In the data rows, 50 means zero.
Some points, one per row:
(41, 40, 82, 72, 50, 52, 33, 46, 43, 37, 43, 63, 48, 46, 40, 54)
(50, 46, 42, 49, 42, 51, 42, 47, 24, 40, 38, 46, 51, 54, 39, 52)
(52, 50, 34, 48, 48, 66, 51, 51, 39, 43, 51, 54, 51, 99, 58, 36)
(55, 71, 47, 45, 57, 35, 50, 41, 50, 84, 56, 41, 43, 38, 50, 36)
(64, 41, 41, 62, 45, 64, 96, 52, 49, 50, 43, 57, 43, 55, 61, 47)
(58, 99, 47, 29, 57, 22, 26, 35, 50, 74, 47, 35, 47, 42, 41, 49)
(44, 37, 47, 86, 48, 47, 51, 42, 43, 51, 70, 48, 46, 63, 51, 40)
(34, 38, 43, 43, 48, 53, 45, 43, 49, 40, 44, 50, 44, 67, 47, 57)
(49, 59, 42, 52, 54, 35, 59, 38, 55, 81, 55, 51, 41, 39, 55, 45)
(51, 48, 38, 45, 45, 53, 46, 46, 64, 41, 34, 47, 39, 59, 82, 99)
(47, 46, 47, 46, 58, 33, 56, 38, 49, 54, 54, 37, 42, 41, 51, 50)
(53, 42, 40, 61, 41, 61, 64, 50, 40, 43, 43, 52, 50, 54, 52, 46)
(22, 46, 44, 28, 62, 32, 37, 39, 68, 45, 51, 42, 50, 55, 56, 46)
(48, 44, 50, 46, 46, 48, 41, 54, 47, 44, 82, 41, 54, 34, 38, 54)
(45, 38, 97, 52, 49, 45, 49, 86, 47, 51, 52, 99, 44, 43, 48, 47)
(50, 35, 43, 56, 49, 63, 74, 50, 56, 51, 43, 56, 48, 53, 48, 48)
(22, 40, 51, 34, 56, 36, 37, 38, 56, 50, 56, 43, 48, 50, 47, 35)
(60, 69, 49, 43, 52, 46, 46, 43, 55, 57, 45, 42, 46, 46, 40, 55)
(53, 43, 43, 43, 50, 45, 65, 46, 53, 53, 58, 45, 46, 36, 44, 46)
(99, 99, 49, 38, 44, 55, 43, 51, 42, 63, 44, 36, 44, 48, 33, 54)
(44, 44, 51, 45, 42, 45, 49, 49, 99, 54, 51, 41, 44, 39, 69, 59)
(51, 46, 49, 49, 47, 52, 49, 42, 45, 46, 46, 42, 45, 51, 45, 53)
(36, 39, 86, 44, 52, 48, 62, 99, 59, 51, 54, 99, 47, 36, 47, 37)
(52, 47, 45, 50, 44, 53, 57, 47, 49, 50, 39, 44, 40, 58, 52, 66)
(39, 49, 50, 75, 44, 52, 45, 47, 49, 44, 62, 41, 43, 47, 47, 49)
(29, 41, 43, 47, 68, 26, 56, 28, 99, 57, 51, 41, 43, 45, 81, 68)
(49, 45, 50, 51, 51, 44, 40, 46, 50, 41, 66, 43, 52, 52, 35, 35)
(56, 53, 45, 32, 31, 55, 35, 53, 35, 40, 40, 50, 49, 43, 32, 51)
(99, 99, 41, 46, 43, 51, 42, 50, 40, 63, 45, 51, 47, 53, 50, 45)
(60, 58, 47, 46, 47, 48, 52, 46, 51, 65, 48, 46, 39, 45, 45, 45)
(46, 48, 53, 52, 47, 44, 48, 46, 41, 55, 63, 39, 47, 30, 42, 24)
(38, 47, 37, 56, 51, 44, 59, 45, 54, 75, 53, 47, 41, 46, 60, 42)
(47, 43, 48, 53, 43, 49, 51, 45, 83, 50, 53, 53, 42, 44, 83, 64)
(45, 41, 77, 53, 78, 59, 60, 99, 49, 47, 49, 57, 45, 46, 50, 45)
(62, 59, 44, 31, 50, 43, 41, 39, 36, 31, 37, 42, 50, 54, 38, 46)
(52, 51, 39, 51, 51, 45, 75, 39, 49, 47, 47, 51, 45, 46, 51, 52)
(45, 49, 68, 43, 71, 40, 50, 47, 50, 54, 49, 42, 86, 43, 50, 35)
(38, 38, 51, 57, 53, 54, 50, 44, 53, 50, 85, 42, 47, 29, 31, 39)
(41, 48, 51, 42, 71, 46, 31, 41, 41, 40, 42, 40, 99, 53, 37, 80)
(76, 99, 61, 43, 48, 31, 32, 36, 51, 99, 53, 36, 38, 32, 36, 44)
(34, 37, 99, 35, 64, 20, 45, 75, 53, 56, 82, 84, 55, 0, 34, 25)
(50, 43, 69, 53, 49, 66, 50, 48, 52, 37, 30, 48, 60, 57, 48, 59)
(39, 45, 51, 47, 47, 47, 46, 42, 48, 53, 74, 38, 42, 55, 47, 43)
(54, 48, 44, 49, 45, 46, 52, 45, 42, 47, 44, 50, 47, 52, 51, 50)
(49, 49, 72, 42, 80, 53, 42, 72, 41, 38, 38, 43, 50, 53, 46, 46)
(44, 44, 46, 52, 40, 59, 53, 50, 99, 46, 49, 50, 43, 48, 65, 54)
(62, 45, 36, 35, 40, 52, 52, 53, 40, 47, 42, 58, 50, 47, 48, 32)
(48, 44, 41, 57, 35, 59, 66, 52, 51, 49, 56, 60, 39, 81, 59, 58)
(99, 66, 39, 49, 34, 69, 53, 55, 43, 50, 29, 62, 48, 57, 50, 43)
(41, 39, 63, 55, 53, 45, 60, 57, 54, 55, 52, 76, 42, 47, 50, 38)
(45, 45, 51, 62, 38, 58, 66, 45, 50, 57, 69, 49, 30, 61, 58, 43)
(54, 43, 44, 81, 41, 51, 55, 52, 53, 49, 59, 51, 45, 61, 47, 32)
(44, 51, 40, 46, 83, 48, 53, 73, 49, 47, 35, 78, 33, 59, 59, 50)
(43, 43, 37, 45, 39, 61, 51, 53, 45, 36, 31, 54, 89, 55, 87, 99)
(41, 39, 48, 47, 59, 49, 50, 39, 57, 46, 46, 45, 48, 63, 49, 48)
(27, 40, 51, 57, 49, 48, 34, 37, 45, 42, 62, 41, 42, 42, 29, 60)
(49, 44, 52, 53, 44, 50, 44, 43, 77, 41, 46, 43, 43, 47, 64, 99)
(56, 46, 39, 47, 40, 59, 57, 48, 40, 47, 22, 54, 40, 64, 54, 46)
(63, 49, 99, 29, 36, 58, 40, 99, 37, 33, 34, 99, 48, 48, 37, 35)
(47, 47, 41, 53, 48, 43, 60, 50, 38, 62, 62, 40, 50, 35, 49, 46)
(47, 48, 29, 45, 38, 82, 50, 54, 40, 29, 9, 56, 44, 99, 74, 57)
(42, 42, 41, 53, 51, 53, 59, 44, 57, 44, 41, 52, 88, 55, 93, 99)
(44, 44, 39, 47, 47, 61, 58, 53, 89, 37, 51, 58, 51, 87, 55, 46)
(62, 69, 50, 47, 47, 47, 49, 41, 45, 64, 49, 39, 29, 47, 48, 53)
(43, 40, 51, 12, 54, 49, 27, 43, 99, 34, 44, 39, 47, 43, 41, 73)
(31, 44, 52, 48, 64, 35, 46, 26, 46, 58, 64, 29, 44, 53, 56, 41)
(37, 40, 67, 41, 54, 34, 51, 65, 57, 53, 50, 72, 47, 41, 51, 39)
(80, 99, 51, 54, 38, 51, 52, 49, 51, 99, 50, 49, 40, 45, 50, 48)
(76, 46, 37, 49, 17, 99, 55, 66, 35, 28, 45, 66, 46, 67, 59, 44)
(51, 41, 44, 60, 53, 52, 42, 43, 34, 49, 68, 46, 51, 46, 45, 45)
(52, 54, 36, 53, 50, 47, 60, 43, 55, 61, 45, 55, 45, 52, 59, 49)
(45, 48, 56, 88, 48, 47, 41, 48, 44, 44, 78, 38, 52, 42, 45, 45)
(67, 49, 49, 35, 45, 52, 32, 49, 60, 39, 40, 36, 48, 73, 51, 46)
(72, 85, 43, 43, 37, 50, 41, 47, 39, 51, 36, 49, 45, 54, 50, 49)
(34, 41, 46, 86, 62, 33, 59, 37, 60, 71, 86, 44, 45, 13, 48, 47)
(99, 75, 48, 36, 32, 58, 38, 57, 42, 49, 43, 51, 52, 47, 33, 38)
(63, 45, 34, 66, 46, 55, 82, 52, 43, 46, 49, 54, 48, 48, 52, 46)
(36, 43, 45, 48, 53, 37, 49, 42, 73, 51, 56, 43, 46, 55, 60, 51)
(35, 46, 45, 45, 42, 51, 40, 44, 63, 44, 46, 45, 44, 47, 69, 46)
(45, 42, 38, 51, 40, 66, 50, 50, 45, 41, 37, 60, 45, 90, 76, 47)
(54, 60, 41, 46, 54, 42, 54, 43, 52, 65, 50, 49, 45, 46, 48, 40)
(46, 44, 70, 42, 82, 47, 39, 63, 45, 41, 44, 44, 45, 50, 39, 52)
(34, 43, 59, 42, 53, 13, 41, 37, 57, 56, 64, 34, 98, 16, 56, 68)
(48, 42, 54, 45, 36, 64, 40, 51, 35, 33, 41, 43, 50, 58, 38, 46)
(55, 45, 63, 47, 67, 64, 55, 54, 42, 47, 47, 56, 99, 50, 45, 29)
(58, 33, 36, 85, 38, 64, 99, 54, 57, 44, 46, 69, 48, 47, 59, 46)
(50, 40, 45, 47, 44, 66, 46, 51, 71, 39, 44, 53, 48, 49, 53, 46)
(50, 45, 41, 41, 58, 55, 54, 55, 51, 43, 39, 55, 99, 47, 46, 72)
(51, 48, 91, 40, 40, 50, 42, 99, 39, 42, 45, 99, 50, 46, 46, 36)
(51, 42, 33, 48, 42, 59, 68, 48, 50, 42, 22, 59, 45, 64, 55, 55)
(45, 43, 49, 39, 61, 32, 57, 32, 59, 59, 50, 37, 39, 40, 38, 52)
(56, 64, 43, 29, 50, 40, 53, 47, 43, 40, 49, 46, 52, 38, 39, 45)
(75, 93, 47, 49, 47, 51, 50, 47, 47, 73, 44, 48, 41, 51, 51, 46)
(50, 47, 42, 41, 51, 49, 50, 50, 43, 44, 46, 48, 51, 51, 52, 42)
(34, 46, 47, 49, 51, 48, 32, 43, 45, 40, 66, 37, 51, 46, 40, 57)
(39, 45, 37, 57, 50, 41, 57, 43, 53, 54, 51, 52, 99, 53, 99, 95)
(51, 53, 46, 50, 56, 47, 61, 37, 62, 65, 47, 47, 43, 48, 49, 49)
(41, 43, 42, 50, 53, 47, 63, 38, 47, 58, 51, 50, 43, 44, 55, 40)
(41, 48, 48, 92, 43, 46, 46, 50, 46, 48, 78, 42, 47, 56, 48, 44)
(49, 44, 40, 46, 48, 55, 44, 49, 45, 40, 41, 51, 57, 54, 74, 56)
(49, 48, 47, 39, 44, 41, 49, 43, 40, 53, 49, 39, 39, 43, 44, 53)
(51, 47, 51, 37, 36, 51, 47, 51, 44, 50, 53, 41, 44, 30, 40, 45)
(45, 49, 46, 52, 38, 54, 25, 51, 30, 33, 50, 48, 52, 51, 47, 35)
(41, 47, 39, 44, 41, 62, 51, 50, 49, 42, 53, 50, 42, 54, 62, 55)
(41, 43, 36, 52, 50, 53, 54, 37, 51, 49, 65, 54, 37, 56, 68, 52)
(99, 69, 48, 41, 32, 62, 35, 58, 34, 50, 42, 51, 49, 48, 36, 44)
(44, 44, 42, 54, 44, 58, 47, 51, 43, 45, 49, 50, 48, 48, 47, 63)
(47, 42, 41, 81, 51, 65, 84, 48, 50, 48, 45, 54, 44, 51, 52, 49)
(50, 40, 51, 49, 47, 55, 52, 49, 49, 55, 99, 48, 47, 52, 37, 31)
(49, 60, 39, 54, 56, 23, 69, 37, 66, 95, 53, 52, 40, 40, 71, 39)
(44, 45, 45, 46, 55, 37, 41, 33, 88, 47, 46, 38, 47, 50, 70, 68)
(45, 43, 51, 32, 48, 46, 39, 48, 81, 44, 51, 42, 49, 56, 44, 40)
(99, 85, 47, 57, 25, 58, 47, 49, 40, 56, 37, 57, 42, 57, 52, 45)
(57, 61, 38, 49, 53, 43, 47, 42, 44, 62, 49, 49, 50, 50, 55, 46)
(88, 71, 35, 45, 28, 69, 45, 55, 38, 49, 28, 64, 47, 60, 47, 50)
(51, 44, 41, 46, 46, 53, 51, 47, 25, 48, 41, 47, 46, 54, 47, 56)
(57, 63, 45, 46, 47, 47, 51, 45, 54, 56, 43, 49, 43, 48, 51, 51)
(70, 86, 37, 47, 43, 59, 47, 53, 40, 48, 26, 48, 48, 68, 58, 61)
(47, 48, 54, 59, 51, 41, 15, 34, 36, 45, 72, 30, 49, 41, 30, 34)
(55, 44, 36, 51, 46, 56, 62, 43, 44, 44, 39, 55, 41, 59, 54, 48)
(56, 53, 57, 43, 52, 20, 29, 36, 50, 59, 55, 36, 52, 32, 29, 29)
(53, 46, 43, 60, 49, 53, 53, 50, 53, 41, 53, 50, 48, 81, 44, 48)
(46, 39, 51, 41, 48, 57, 54, 47, 47, 48, 50, 46, 47, 41, 34, 43)
(44, 31, 99, 53, 42, 60, 69, 99, 65, 46, 44, 99, 41, 49, 48, 49)
(56, 73, 46, 37, 53, 35, 44, 42, 49, 63, 45, 41, 49, 44, 45, 33)
Here are 16 more points, each followed by its number:
(53, 52, 27, 51, 58, 37, 61, 34, 54, 75, 45, 55, 45, 50, 63, 46) 0
(54, 40, 43, 52, 45, 67, 55, 48, 74, 45, 41, 57, 47, 51, 72, 35) 1
(44, 44, 54, 49, 50, 52, 47, 48, 76, 53, 61, 38, 50, 34, 59, 38) 2
(44, 48, 99, 46, 49, 35, 43, 75, 44, 50, 53, 65, 44, 44, 41, 50) 3
(47, 49, 39, 62, 38, 66, 47, 53, 38, 42, 58, 49, 49, 53, 63, 45) 4
(44, 65, 54, 34, 62, 10, 29, 31, 50, 62, 54, 16, 50, 37, 31, 50) 5
(56, 67, 52, 44, 58, 24, 36, 27, 45, 67, 50, 22, 43, 45, 38, 51) 6
(45, 48, 62, 89, 25, 63, 45, 54, 40, 34, 52, 49, 41, 59, 42, 52) 7
(38, 44, 99, 30, 74, 51, 37, 76, 51, 39, 48, 39, 45, 38, 17, 50) 8
(51, 48, 45, 48, 35, 58, 53, 55, 83, 42, 36, 51, 46, 52, 74, 67) 9
(44, 43, 36, 69, 37, 62, 86, 52, 54, 56, 33, 58, 36, 66, 60, 71) 10
(79, 99, 43, 44, 50, 43, 50, 42, 52, 82, 48, 45, 44, 42, 42, 54) 11
(34, 42, 42, 48, 56, 54, 60, 42, 52, 49, 49, 50, 42, 65, 59, 47) 12
(45, 45, 50, 54, 37, 59, 39, 52, 42, 37, 70, 45, 53, 43, 39, 46) 13
(62, 99, 49, 43, 62, 0, 49, 34, 56, 99, 59, 35, 47, 32, 47, 24) 14
(41, 50, 45, 56, 52, 43, 68, 41, 49, 72, 56, 47, 47, 43, 52, 47) 15
Which three of these numbered points are nearest to each point below, looking only along the 7 directions in which the first points spread most? Their numbers follow each, nearest first.
(32, 39, 44, 60, 55, 43, 63, 47, 51, 69, 56, 50, 52, 43, 47, 33) > 15 12 2
(34, 42, 70, 34, 99, 40, 29, 60, 39, 39, 47, 46, 51, 43, 41, 40) > 8 3 2
(46, 35, 99, 56, 49, 47, 54, 81, 54, 52, 52, 99, 44, 47, 39, 49) > 3 8 1
(44, 45, 40, 74, 46, 66, 47, 46, 36, 42, 52, 54, 44, 56, 55, 46) > 4 7 13
(56, 71, 47, 35, 57, 30, 57, 37, 53, 51, 53, 37, 42, 41, 41, 46) > 6 15 0
(48, 41, 42, 54, 38, 71, 53, 53, 35, 47, 50, 55, 43, 59, 57, 48) > 4 1 7
(43, 45, 97, 49, 51, 46, 53, 99, 50, 47, 52, 99, 48, 46, 55, 55) > 3 8 1
(45, 40, 44, 53, 45, 54, 57, 44, 82, 48, 46, 57, 33, 78, 58, 49) > 1 12 9
(49, 57, 48, 49, 50, 41, 74, 45, 53, 58, 62, 41, 41, 34, 49, 46) > 15 2 0
(55, 67, 53, 47, 58, 9, 48, 35, 55, 99, 70, 19, 41, 23, 40, 48) > 14 6 5
(56, 65, 51, 42, 58, 27, 47, 35, 54, 76, 59, 36, 46, 33, 39, 37) > 6 5 15
(99, 99, 48, 53, 42, 52, 49, 47, 46, 82, 39, 43, 38, 57, 51, 51) > 11 0 6
(43, 47, 43, 44, 46, 49, 49, 49, 95, 46, 45, 45, 49, 51, 78, 73) > 9 1 2
(45, 42, 47, 74, 33, 60, 44, 54, 40, 34, 64, 51, 43, 59, 42, 58) > 7 4 13
(51, 42, 51, 48, 54, 37, 73, 37, 59, 66, 57, 43, 40, 32, 45, 40) > 15 2 0
(47, 41, 50, 60, 45, 51, 39, 43, 42, 48, 86, 43, 45, 36, 35, 43) > 13 2 7
(46, 37, 44, 50, 42, 60, 51, 48, 78, 37, 42, 56, 47, 51, 74, 88) > 9 1 10
(51, 55, 48, 55, 41, 42, 27, 51, 35, 40, 65, 34, 52, 61, 39, 40) > 13 4 7
(50, 34, 47, 99, 42, 59, 59, 51, 48, 50, 99, 53, 50, 49, 47, 37) > 7 13 4
(81, 99, 41, 43, 42, 50, 46, 50, 44, 62, 47, 47, 47, 48, 48, 50) > 11 6 0
(17, 42, 99, 42, 99, 36, 34, 84, 43, 44, 50, 44, 48, 40, 45, 44) > 8 3 2
(32, 40, 55, 38, 66, 16, 48, 34, 54, 57, 76, 29, 50, 3, 27, 40) > 5 6 2
(48, 48, 38, 48, 42, 72, 54, 54, 48, 43, 55, 55, 44, 58, 78, 50) > 1 4 12
(17, 42, 54, 49, 61, 32, 49, 38, 99, 57, 68, 30, 49, 30, 60, 69) > 2 15 9
(53, 66, 45, 36, 51, 35, 46, 44, 51, 65, 53, 42, 40, 37, 44, 44) > 6 15 2
(89, 99, 43, 39, 41, 51, 37, 49, 41, 65, 39, 46, 48, 52, 47, 50) > 11 6 0
(60, 44, 46, 58, 31, 71, 36, 88, 27, 23, 58, 57, 53, 49, 40, 38) > 7 13 4
(53, 42, 49, 55, 53, 47, 63, 40, 45, 66, 52, 40, 39, 45, 44, 52) > 15 0 2
(49, 48, 42, 52, 34, 54, 69, 53, 48, 54, 43, 52, 39, 52, 57, 52) > 1 4 12
(99, 99, 48, 44, 45, 55, 42, 49, 38, 61, 40, 39, 46, 54, 42, 48) > 11 6 0
(30, 46, 47, 55, 56, 36, 59, 40, 52, 83, 54, 38, 40, 38, 41, 51) > 15 2 0
(32, 41, 48, 56, 53, 44, 72, 45, 57, 63, 52, 46, 46, 41, 49, 40) > 15 12 2
(33, 38, 40, 52, 44, 50, 49, 44, 94, 43, 40, 54, 44, 55, 99, 88) > 9 1 10
(49, 46, 48, 48, 37, 63, 47, 51, 50, 38, 47, 50, 45, 51, 79, 49) > 1 4 12
(63, 78, 50, 59, 46, 41, 38, 42, 42, 45, 48, 36, 44, 41, 45, 47) > 6 13 11
(44, 42, 63, 60, 38, 64, 59, 90, 47, 44, 31, 99, 36, 64, 61, 56) > 1 10 3
(51, 49, 45, 52, 55, 39, 59, 45, 47, 68, 56, 43, 45, 47, 49, 34) > 15 0 2
(42, 44, 50, 70, 42, 45, 49, 99, 53, 49, 53, 99, 46, 33, 42, 10) > 3 7 8
(47, 35, 48, 93, 41, 55, 58, 49, 49, 48, 86, 53, 47, 55, 46, 38) > 7 4 13
(44, 44, 48, 54, 47, 49, 62, 44, 48, 63, 53, 45, 41, 44, 52, 37) > 15 12 2
(28, 36, 53, 50, 46, 44, 48, 44, 52, 51, 77, 47, 42, 39, 60, 64) > 2 13 15
(36, 42, 29, 99, 48, 58, 72, 73, 56, 45, 29, 99, 40, 69, 77, 60) > 10 1 9
(39, 39, 35, 44, 55, 53, 54, 46, 52, 49, 53, 56, 50, 61, 60, 41) > 12 1 4
(36, 47, 52, 31, 59, 29, 24, 41, 48, 46, 72, 28, 52, 56, 36, 58) > 5 6 2
(37, 40, 46, 47, 50, 48, 52, 45, 54, 50, 53, 47, 48, 56, 64, 45) > 12 1 2
(43, 54, 53, 47, 53, 21, 62, 35, 73, 99, 68, 44, 37, 9, 50, 24) > 14 15 2
(56, 65, 42, 29, 53, 24, 20, 39, 39, 59, 49, 43, 50, 44, 41, 36) > 6 5 11
(39, 39, 43, 40, 47, 52, 46, 44, 51, 43, 43, 49, 43, 62, 50, 49) > 12 1 4
(93, 99, 50, 43, 47, 48, 39, 43, 42, 69, 47, 37, 45, 50, 31, 50) > 11 6 14
(54, 35, 32, 56, 33, 66, 96, 54, 53, 50, 35, 76, 42, 56, 60, 48) > 10 1 12
(51, 43, 33, 52, 43, 67, 59, 54, 83, 41, 35, 63, 48, 60, 99, 76) > 9 10 1
(73, 47, 44, 50, 41, 58, 54, 53, 36, 47, 39, 50, 52, 55, 48, 45) > 4 1 13
(28, 39, 36, 64, 64, 41, 80, 34, 58, 61, 56, 47, 40, 42, 55, 51) > 15 0 12
(45, 46, 54, 24, 50, 37, 22, 44, 34, 51, 57, 22, 54, 28, 18, 42) > 5 6 13
(33, 41, 42, 99, 51, 41, 63, 43, 53, 62, 89, 53, 38, 59, 51, 28) > 15 4 2
(40, 42, 40, 47, 52, 52, 54, 41, 49, 47, 46, 47, 42, 66, 61, 52) > 12 1 4
(45, 38, 43, 52, 52, 50, 58, 46, 99, 49, 50, 52, 51, 47, 85, 77) > 9 1 2
(45, 43, 38, 49, 39, 51, 53, 54, 75, 49, 52, 52, 45, 44, 84, 79) > 9 1 2
(51, 45, 71, 35, 78, 48, 33, 76, 39, 41, 50, 40, 54, 42, 28, 47) > 8 3 13
(34, 41, 50, 45, 59, 24, 48, 32, 99, 55, 62, 41, 46, 51, 56, 39) > 2 15 12
(57, 69, 41, 37, 48, 45, 42, 47, 44, 51, 45, 44, 53, 46, 51, 47) > 6 0 15
(49, 58, 41, 53, 51, 46, 75, 39, 78, 95, 50, 56, 29, 45, 57, 51) > 0 15 2
(48, 46, 54, 44, 38, 50, 24, 48, 62, 32, 47, 41, 50, 46, 56, 94) > 9 2 13
(50, 41, 50, 49, 46, 55, 36, 52, 42, 43, 57, 47, 55, 36, 39, 23) > 13 4 2
(55, 63, 35, 60, 48, 50, 64, 43, 53, 69, 45, 57, 39, 54, 66, 55) > 0 15 1
(45, 43, 53, 17, 51, 39, 6, 44, 44, 44, 56, 27, 55, 43, 41, 36) > 5 6 8
(46, 41, 34, 48, 40, 56, 51, 50, 69, 37, 24, 62, 45, 99, 78, 46) > 1 10 12
(44, 43, 95, 41, 99, 45, 27, 45, 40, 38, 47, 43, 99, 49, 35, 54) > 8 3 13
(38, 46, 49, 50, 45, 49, 31, 44, 44, 41, 54, 44, 43, 46, 35, 45) > 13 2 4
(86, 99, 46, 46, 49, 44, 51, 48, 49, 89, 55, 52, 51, 34, 45, 30) > 11 14 6
(42, 50, 52, 23, 51, 44, 0, 41, 32, 38, 61, 22, 48, 43, 46, 51) > 5 6 13
(52, 47, 99, 49, 45, 50, 55, 99, 55, 47, 39, 99, 42, 53, 49, 46) > 3 8 1
(64, 50, 42, 56, 51, 58, 62, 49, 60, 61, 46, 56, 49, 50, 50, 54) > 1 15 4
(41, 40, 63, 60, 80, 42, 73, 61, 56, 63, 58, 54, 40, 40, 60, 37) > 15 2 12
(40, 43, 58, 43, 47, 43, 38, 42, 99, 45, 57, 36, 45, 56, 48, 52) > 2 9 1
(46, 48, 43, 52, 40, 54, 51, 50, 70, 41, 34, 45, 45, 99, 72, 58) > 1 9 12
(42, 37, 49, 72, 48, 48, 37, 40, 42, 50, 79, 46, 45, 44, 43, 45) > 13 2 4
(43, 41, 48, 71, 32, 63, 36, 54, 40, 22, 58, 66, 49, 50, 33, 52) > 7 13 4
(21, 40, 43, 52, 60, 44, 54, 36, 56, 55, 57, 42, 45, 62, 71, 58) > 12 2 15
(69, 59, 49, 40, 46, 45, 44, 43, 49, 54, 45, 40, 47, 43, 39, 48) > 6 2 13
(45, 47, 50, 38, 45, 52, 27, 48, 44, 44, 69, 39, 50, 44, 49, 42) > 13 2 4
(56, 99, 52, 16, 49, 24, 0, 41, 35, 52, 49, 27, 50, 39, 11, 50) > 5 6 11
(44, 39, 36, 41, 53, 55, 57, 42, 49, 43, 39, 49, 51, 52, 44, 56) > 12 4 1
(47, 43, 31, 77, 27, 76, 70, 60, 42, 44, 52, 79, 42, 94, 70, 39) > 10 4 1
(47, 46, 42, 49, 31, 70, 40, 52, 61, 22, 20, 57, 68, 73, 49, 99) > 9 1 4
(46, 43, 77, 37, 69, 49, 35, 72, 40, 41, 50, 42, 52, 39, 33, 45) > 8 3 13
(39, 42, 28, 72, 51, 67, 67, 52, 52, 48, 44, 63, 50, 53, 62, 56) > 10 1 4
(62, 60, 37, 53, 42, 67, 55, 51, 49, 52, 33, 59, 43, 65, 49, 64) > 1 4 10
(64, 60, 49, 54, 57, 33, 60, 37, 55, 99, 67, 46, 43, 21, 50, 36) > 14 15 0
(42, 48, 69, 51, 99, 25, 50, 32, 50, 60, 57, 39, 99, 43, 51, 41) > 5 15 6
(68, 99, 43, 47, 52, 40, 44, 46, 45, 76, 52, 42, 51, 46, 58, 42) > 11 6 0
(58, 64, 45, 43, 50, 43, 44, 42, 50, 56, 45, 40, 49, 48, 42, 54) > 6 2 15
(65, 45, 39, 46, 37, 55, 57, 53, 29, 51, 44, 52, 52, 50, 49, 40) > 4 13 12
(46, 35, 37, 52, 48, 66, 80, 50, 60, 45, 41, 60, 49, 63, 54, 48) > 1 10 12
(47, 40, 64, 70, 45, 49, 47, 46, 51, 44, 74, 43, 47, 39, 33, 45) > 13 2 7
(34, 46, 45, 37, 53, 21, 39, 39, 89, 50, 59, 36, 50, 30, 65, 62) > 2 5 9
(44, 48, 54, 49, 53, 27, 52, 36, 95, 64, 64, 36, 38, 26, 65, 54) > 2 15 0
(51, 46, 39, 81, 37, 60, 46, 69, 25, 40, 63, 58, 44, 54, 49, 40) > 7 4 13
(83, 95, 42, 47, 48, 59, 44, 49, 30, 60, 40, 51, 51, 55, 47, 43) > 11 6 4
(43, 32, 99, 56, 50, 47, 63, 93, 67, 52, 49, 99, 45, 42, 52, 44) > 3 8 1
(39, 44, 54, 56, 86, 39, 62, 40, 50, 60, 55, 47, 81, 43, 67, 46) > 15 0 12
(53, 52, 38, 47, 57, 26, 76, 39, 53, 61, 60, 50, 45, 33, 53, 31) > 15 0 2
(56, 42, 99, 46, 39, 50, 49, 99, 43, 44, 50, 99, 51, 39, 41, 39) > 3 8 13
(54, 56, 35, 57, 43, 59, 64, 51, 54, 54, 35, 59, 47, 55, 66, 61) > 1 10 9
(40, 45, 33, 57, 47, 60, 58, 47, 51, 45, 34, 55, 43, 58, 59, 60) > 1 12 4
(58, 72, 29, 55, 51, 47, 62, 47, 47, 75, 52, 48, 47, 47, 71, 58) > 0 15 11
(47, 43, 47, 44, 63, 39, 50, 40, 99, 53, 56, 42, 52, 40, 61, 59) > 2 9 1
(78, 93, 47, 49, 32, 53, 40, 50, 36, 57, 41, 47, 44, 54, 47, 48) > 11 6 4
(40, 42, 40, 49, 69, 34, 64, 36, 52, 72, 62, 50, 52, 39, 54, 0) > 15 0 12
(40, 37, 99, 47, 55, 42, 52, 82, 56, 53, 49, 98, 43, 43, 45, 45) > 3 8 2
(53, 46, 86, 28, 56, 56, 22, 99, 40, 21, 39, 49, 52, 43, 34, 45) > 8 3 13
(52, 45, 99, 49, 99, 44, 37, 43, 40, 45, 48, 40, 99, 49, 43, 43) > 8 3 13
(41, 37, 99, 47, 48, 48, 48, 89, 44, 47, 51, 99, 42, 44, 40, 43) > 3 8 13
(51, 54, 31, 58, 54, 46, 77, 39, 66, 73, 49, 67, 42, 50, 64, 46) > 0 15 10
(49, 42, 84, 43, 42, 52, 50, 99, 46, 43, 45, 75, 46, 44, 44, 55) > 3 8 1
(44, 39, 49, 65, 49, 67, 43, 45, 48, 37, 69, 47, 45, 50, 28, 56) > 13 7 4
(57, 39, 39, 52, 45, 60, 83, 48, 50, 52, 41, 62, 41, 52, 53, 48) > 1 10 12
(49, 40, 54, 46, 34, 68, 46, 48, 46, 36, 50, 50, 44, 48, 23, 52) > 13 4 7
(33, 45, 45, 37, 56, 43, 45, 43, 51, 53, 68, 40, 47, 32, 45, 60) > 2 15 13
(61, 69, 53, 34, 53, 34, 32, 43, 44, 64, 62, 36, 51, 28, 28, 32) > 6 5 11
(70, 40, 47, 53, 50, 44, 78, 43, 54, 66, 50, 48, 47, 45, 46, 21) > 15 0 12
(40, 40, 41, 38, 49, 53, 56, 52, 58, 54, 46, 47, 51, 50, 46, 46) > 12 1 2
